In the rows, 128 means zero.
Which row each row swaps with, under one turn or mirror
The rows were stretched afterwards, more along some directions than others.
mano: [147 120 131  95 160 138 104 146 107 114 142  84 124 160 150 152  84 122
 161 125 120 149 114 142 157 160 135]
zosal: [147 146 169 103 136 110  99 148 135 129 128 104 115 143 162 153 106  97
 143 123 134 166 158 132 122 135 105]
lokek: [146 144 172  95 135 104  92 144 133 128 123 103 108 142 165 153 104  97
 142 125 136 163 157 131 127 135 100]
gebeg: [129 125 147 121 143 145 122 165 141 137 115 110 106 156 133 152 115 104
 136 124 147 181 132 144 111 146  95]
topib: [118 120 150 116 143 133 117 175 139 139 119 110 117 147 143 142 124  91
 137 128 137 165 136 151 115 159  95]
voro: [147 114 133  94 158 131 105 147 108 125 138  87 123 154 157 148  75 121
 161 132 119 145 118 135 160 163 133]
tuvot: [138 140 162 117 136 102 125 126 107 114 115  85 118 150 159 143  94 107
 148 113 152 158 131 131 154 137 106]
zuve: [146 150 168  94 137 117  95 144 136 127 129 102 110 143 164 150  96  96
 142 126 128 167 157 128 122 133 104]
gosi: [135 107 122 111 158 143 100 132 117 145 162 118  80 136 141 165  77 109
 130 118 138 145 112 131 119 133 118]
gunet: [125 130 145 127 142 104 148 163 127 114  99  99 131 142 135 135 120 108
 150 129 147 158 145 143 154 162 119]
zuze: [128 133 165 107 139 100 123 124 113 119 109  86 120 142 165 141  95 103
 144 122 146 149 139 143 156 141 104]
Gagat: [106 121 111 114 146 105 120 144 121 137 151 121 120 134 126 157 106  97
 107 112 149 123 116 156 144 110 127]
Momed: [147 115 134  95 159 146 106 151 112 113 144  89 116 169 143 142  71 114
 154 120 124 155 114 131 159 154 133]
tulel: [123 120 146 120 147 129 124 161 133 139 125 121 112 145 134 144 132 103
 123 127 142 169 135 147 113 150  96]
fevag: [141 109 118 105 153 137 100 149 122 144 155 109  83 134 141 177  83 104
 134 121 137 141 119 139 118 135 126]
Kezat: [137 104 124 107 159 141  93 138 119 148 159 115  81 136 142 174  73 102
 131 116 139 139 114 138 119 134 119]
sipi: [129 140 161 125 134 102 125 126 104 121 112  86 123 148 159 143 108 115
 145 121 157 156 134 131 155 139 104]
napu: [147 145 165 100 135 114 100 146 131 129 129 103 106 149 163 154  92  93
 144 121 133 164 147 125 114 131 102]
Gafir: [119 119 130 116 163 126 104 153 103 130 135 111 127 155 159 149 105 112
 147 126 132 151 125 156 130 123 151]
Nevem: [128 108 116 113 155 137 101 136 119 139 170 118  80 135 130 161  87 101
 119 116 137 141 111 141 125 131 118]
begol: [129 109 120 107 157 148 100 137 121 138 159 117  77 140 134 165  69  98
 133 120 135 139 111 127 118 127 121]
pogi: [150 111 132  99 160 140  99 148 105 123 147  86 122 156 152 154  82 118
 159 121 126 142 109 146 164 160 129]
norig: [131 133 138 131 145 110 137 168 119 110 104 102 125 138 130 130 126 117
 156 122 141 157 153 128 149 163 119]
nunu: [123 115 131 119 169 130 108 167 107 127 134 106 127 155 153 157 104 114
 142 118 133 156 120 148 133 122 138]
mori: [123 114 156 112 142 147 113 162 139 132 122 106 121 150 140 137 132  93
 124 126 135 163 135 153 121 164  98]
Mimuk: [116 118 128 125 164 129 116 162 109 129 133 105 130 159 157 157 105 118
 152 133 130 150 117 153 124 127 151]
luvo: [139 107 123 107 150 130  90 127 112 141 166 114  83 147 136 163  88  99
 112 118 147 138 111 144 123 128 123]
musib: [140 111 121 100 149 134  97 135 124 151 156 116  84 144 137 170  82 105
 127 125 140 146 115 141 122 132 121]
vara: [147 116 132  99 158 140 109 155 111 113 144  86 122 168 149 142  78 125
 152 137 120 157 121 124 154 161 138]
gari: [151 145 162  95 136 109  98 147 133 130 126 101 108 144 163 150 100 105
 142 122 130 166 162 127 121 128 104]
sil: [132 126 151 115 148 142 117 169 133 132 109 114 123 146 137 142 129 105
 142 115 135 174 140 155 114 155  97]
ligup: [144 117 132  91 154 128 107 146 111 121 146  93 113 158 150 141  74 107
 141 134 122 144 111 137 161 167 129]
minu: [155 115 135  98 157 130  99 152 113 118 151  86 116 156 150 142  83 124
 145 121 120 147 124 126 161 155 136]
Paze: [125 126 137 123 151 113 135 174 119 106 104  93 137 136 135 140 117 108
 160 115 131 154 145 147 154 168 113]
Sika: [116 122 143 120 144 139 124 164 133 136 117 119 115 151 124 146 128 106
 129 134 141 172 131 149 112 149 100]
fipuv: [141 108 121 108 154 141  98 133 117 148 155 114  90 140 140 177  78 112
 138 126 140 136 108 138 123 134 122]
Bag: [148 112 140 102 164 140 113 151 119 125 143  90 112 169 155 152  75 124
 164 130 123 158 115 133 152 158 136]
dek: [130 125 140 126 150 101 142 166 115 107 108  92 136 141 141 136 122 107
 150 119 139 153 150 140 158 166 116]
zad: [107 125 110 113 143 108 124 150 133 140 151 121 121 138 127 157 112 103
 115 111 144 128 109 168 137 118 131]
tal: [136 116 119 106 155 138  99 126 114 142 160 118  88 142 135 172  83 115
 135 123 137 142 112 143 115 129 126]
Filu: [125 128 154 118 142 142 123 159 138 135 118 120 114 154 129 136 130 100
 131 135 142 175 134 143 118 147 102]
sagol: [148 118 132  96 153 135 109 149 110 114 150  86 120 168 147 138  82 113
 146 133 126 152 123 129 166 160 137]
saguv: [142 111 136  96 155 141 111 144 105 125 145  88 127 160 153 144  84 123
 149 140 126 145 112 145 159 163 136]
Lanid: [139 150 164  95 132 112  99 144 136 137 123 104 112 145 163 151  93  96
 145 130 135 166 151 131 125 129  98]
Teb: [104 130 112 107 135 105 115 142 129 138 145 120 116 139 130 152 102  98
 113 116 148 125 122 153 146 112 130]
Pigev: [117 119 135 119 163 135 102 158 108 129 130 107 120 158 160 151 102 114
 149 125 132 157 122 149 132 122 141]
Gonug: [132 142 160 119 136  99 123 125 104 120 110  85 118 148 162 144  95 109
 152 118 157 161 138 139 160 130 106]
dolar: [115 126 134 135 151 119 136 165 111 116 115  91 132 137 139 128 122 110
 153 121 133 147 132 151 152 171 103]
mupi: [109 131 110 102 138 105 120 145 132 140 139 119 121 139 130 154 110 101
 114 116 148 130 117 154 143 117 134]
zub: [136 112 122 104 157 133  97 139 123 155 162 119  99 131 139 169  87 110
 120 131 131 143 117 141 122 134 130]
laz: [145 107 120 101 153 134  95 143 119 145 153 110  76 146 147 173  64 100
 129 118 137 147 113 132 114 142 119]
lifel: [143 145 158  97 135 107 101 156 134 132 118 102  98 150 157 153  99  98
 144 125 138 170 157 126 119 128 103]
gida: [145 115 132  98 157 132 112 148 110 116 154  90 122 164 142 135  89 126
 145 137 122 152 115 143 163 157 139]
zaned: [137 103 128 108 152 142  92 132 121 146 167 109  83 142 143 163  83 105
 115 127 134 136 114 129 120 131 123]
gefo: [141 144 162 100 138 112  95 144 132 133 132 109 108 139 160 147 104 101
 140 122 131 164 151 133 122 130  99]
fusi: [131 136 159 117 137 102 122 121 104 118 115  83 116 144 161 138 107 110
 139 120 151 153 138 137 159 133 105]
kuva: [114 123 110 105 141  96 128 150 132 136 146 115 118 140 127 158 111  95
 104 113 148 133 121 163 141 120 134]
Pudu: [156 118 135  90 160 127  97 156 114 114 139  85 121 150 156 148  80 116
 152 121 117 143 121 127 156 164 131]
Pige: [156 117 133  99 153 136 106 148 106 116 145  89 117 171 143 137  86 129
 145 123 128 164 116 128 158 158 133]
zonek: [136 138 157 118 133  99 123 127 106 113 112  81 120 153 159 143 102 111
 144 121 155 157 141 131 159 134 112]
dez: [125 123 147 114 148 137 124 156 134 138 121 113 125 146 136 143 124 104
 134 136 138 171 138 160 114 154 103]
ded: [130 125 141 125 147 115 134 166 118 110 104  88 134 137 145 137 108 104
 162 107 138 148 145 139 152 166 109]
fasa: [143 114 124 102 155 129 104 152 103 132 147  85 129 159 147 150  86 123
 141 130 130 150 115 137 161 157 137]
Zifa: [143 116 134  94 156 137 106 150 111 121 142  87 120 164 147 145  78 114
 148 135 128 147 115 132 165 161 133]
gor: [129 143 159 122 135  96 124 127 105 120 113  82 107 157 158 150  99 108
 148 121 164 157 137 134 153 129 107]
modo: [136 126 148 117 145 138 126 168 148 133 116 111 116 152 131 148 125 107
 130 130 137 176 139 151 112 154 108]
mifar: [137 103 116 106 156 138 100 146 127 141 160 105  80 135 143 176  77 104
 131 123 132 139 116 135 114 134 123]
Zenoz: [124 130 152 119 149 132 124 157 145 139 120 124 120 136 128 138 127 108
 129 123 133 167 135 160 118 154  98]
Zav: [122 129 138 132 147 121 134 174 118 114 101  81 132 152 141 137 120 106
 155 126 138 157 141 139 146 168 111]
lod: [140 145 175  94 143 111 100 141 139 133 124 103 110 140 171 156  92  98
 149 126 129 158 151 137 120 136 100]
dopo: [131 143 155 122 135 103 121 120  98 117 117  84 114 152 156 139  98 114
 144 116 159 159 135 131 158 132 106]
zos: [120 132 139 128 143 116 142 160 116 110  97  95 135 137 134 134 128 103
 151 123 143 149 144 145 154 161 110]
sol: [124 107 121 113 153 134 109 130 125 151 166 117  79 142 141 168  75 103
 133 130 138 130 110 135 121 132 121]
nof: [134 138 162 115 132  92 115 125 104 117 111  83 115 148 163 148 103 108
 144 119 159 152 142 132 158 137 103]
gime: [118 133 142 129 150 116 138 159 114 108 114  94 136 138 139 125 113 106
 161 126 132 150 139 147 163 166 107]
Gaz: [126 135 132 126 150 109 144 169 117 112 103  91 135 137 132 134 126 113
 160 121 141 163 142 148 159 165 109]
redus: [137 109 123 102 151 136  94 137 124 137 163 111  85 130 144 163  79  95
 125 125 125 133 121 129 120 139 121]
mufas: [117 117 129 117 168 122 116 163 106 132 134 110 127 152 159 151 106 118
 146 135 126 153 122 149 122 132 145]

Pige is swapped with redus
Zifa is swapped with Kezat
zub is swapped with fasa
gefo is swapped with zonek

